[[ 32.1  32.2 -42.3  31.8  31.0 -49.1]
 [-36.2 -38.8  46.2 -39.0 -41.6  45.7]
 [-17.6 -18.9  31.1 -18.6 -16.8  25.9]
 [ 32.3  40.3 -48.1  26.1  37.8 -40.1]]
->
[[ 32.1 -42.3  31.0]
 [-36.2  46.2 -41.6]
 [-17.6  31.1 -16.8]
 [ 32.3 -48.1  37.8]]

[[ -7.0  -7.4   6.7   6.4  -6.6]
 [ 52.0  55.6 -39.2 -36.2  53.3]]
->
[[ -7.0   6.7  -6.6]
 [ 52.0 -39.2  53.3]]

[[ 21.7  41.4  39.1  19.1   0.6  -6.1  -4.2]
 [ 37.1   5.7 -18.1 -24.3 -16.9   5.5  33.1]
 [-14.9   9.9  35.4  45.7  29.0   8.6  -4.3]
 [ 43.2  32.7  10.2  -3.6  -7.3  -1.1   8.2]
 [-26.1 -21.6  -2.2  27.4  47.1  37.3  16.5]
 [ 41.6  45.5  17.3 -11.2 -22.6 -23.4  -5.0]
 [ -5.7 -24.4 -23.5 -10.8  15.5  41.1  43.2]]
->
[[ 21.7  39.1   0.6  -4.2]
 [ 37.1 -18.1 -16.9  33.1]
 [-14.9  35.4  29.0  -4.3]
 [ 43.2  10.2  -7.3   8.2]
 [-26.1  -2.2  47.1  16.5]
 [ 41.6  17.3 -22.6  -5.0]
 [ -5.7 -23.5  15.5  43.2]]

[[ 22.3 -19.1 -21.0  21.6  19.8 -20.0  54.5 -18.7  20.3  22.3 -19.1]
 [ 28.1 -26.3 -28.7  27.9  25.7 -27.1  49.5 -25.3  25.8  28.5 -26.1]
 [-10.7  24.7  25.8 -10.3  -9.5  25.3 -46.4  23.5  -9.7 -10.7  24.7]
 [ -0.9  11.3  11.3  -1.4  -1.4  11.0   4.9  10.2  -1.1  -1.1  11.1]
 [  7.0   1.2   0.6   6.9   6.3   1.0   6.9   0.8   6.4   7.1   1.2]
 [ -5.5  17.4  17.9  -5.9  -5.6  17.3  -7.9  16.0  -5.3  -5.8  17.2]]
->
[[ 22.3 -21.0  19.8  54.5  20.3 -19.1]
 [ 28.1 -28.7  25.7  49.5  25.8 -26.1]
 [-10.7  25.8  -9.5 -46.4  -9.7  24.7]
 [ -0.9  11.3  -1.4   4.9  -1.1  11.1]
 [  7.0   0.6   6.3   6.9   6.4   1.2]
 [ -5.5  17.9  -5.6  -7.9  -5.3  17.2]]

[[ 30.4   7.6  -9.6   7.5   4.3  16.4   5.2   0.5 -53.2  30.0  -7.5 -55.0
  -24.1]
 [-17.0 -18.0  29.3  40.4  -1.3  -8.1 -19.8   9.9  45.8 -26.8  33.8  14.6
    7.0]
 [ -8.5 -17.5  32.5  30.7  -0.7 -10.4 -19.0  16.7  47.1 -29.2  32.4  13.1
    7.9]]
->
[[ 30.4  -9.6   4.3   5.2 -53.2  -7.5 -24.1]
 [-17.0  29.3  -1.3 -19.8  45.8  33.8   7.0]
 [ -8.5  32.5  -0.7 -19.0  47.1  32.4   7.9]]

[[ 34.6 -30.4  40.1  39.1]
 [ 49.0 -52.6  60.4  55.9]
 [  0.9  -1.8   4.8   1.5]
 [-38.2  38.1 -33.0 -41.5]
 [  2.9   1.5   4.3   3.2]]
->
[[ 34.6  40.1]
 [ 49.0  60.4]
 [  0.9   4.8]
 [-38.2 -33.0]
 [  2.9   4.3]]

[[ 40.0  14.8   5.3 -17.9 -32.4   2.5  -6.8   6.3  20.2  -0.4 -31.4]
 [ 19.1  11.1 -22.6 -16.9 -10.6 -28.4 -11.6  -2.1  -7.8  50.7 -11.2]
 [  9.1 -22.9   0.4   3.7   7.1 -17.2  -1.2  -0.5 -12.5   5.9  14.0]
 [ 44.3 -15.0  10.9 -22.5  -2.4 -15.5  -7.4  15.9  -6.0  -8.5  -9.7]
 [ 14.7 -25.3  11.1  19.6 -16.9  -0.2   2.0 -10.3  10.9 -13.7   8.9]]
->
[[ 40.0   5.3 -32.4  -6.8  20.2 -31.4]
 [ 19.1 -22.6 -10.6 -11.6  -7.8 -11.2]
 [  9.1   0.4   7.1  -1.2 -12.5  14.0]
 [ 44.3  10.9  -2.4  -7.4  -6.0  -9.7]
 [ 14.7  11.1 -16.9   2.0  10.9   8.9]]
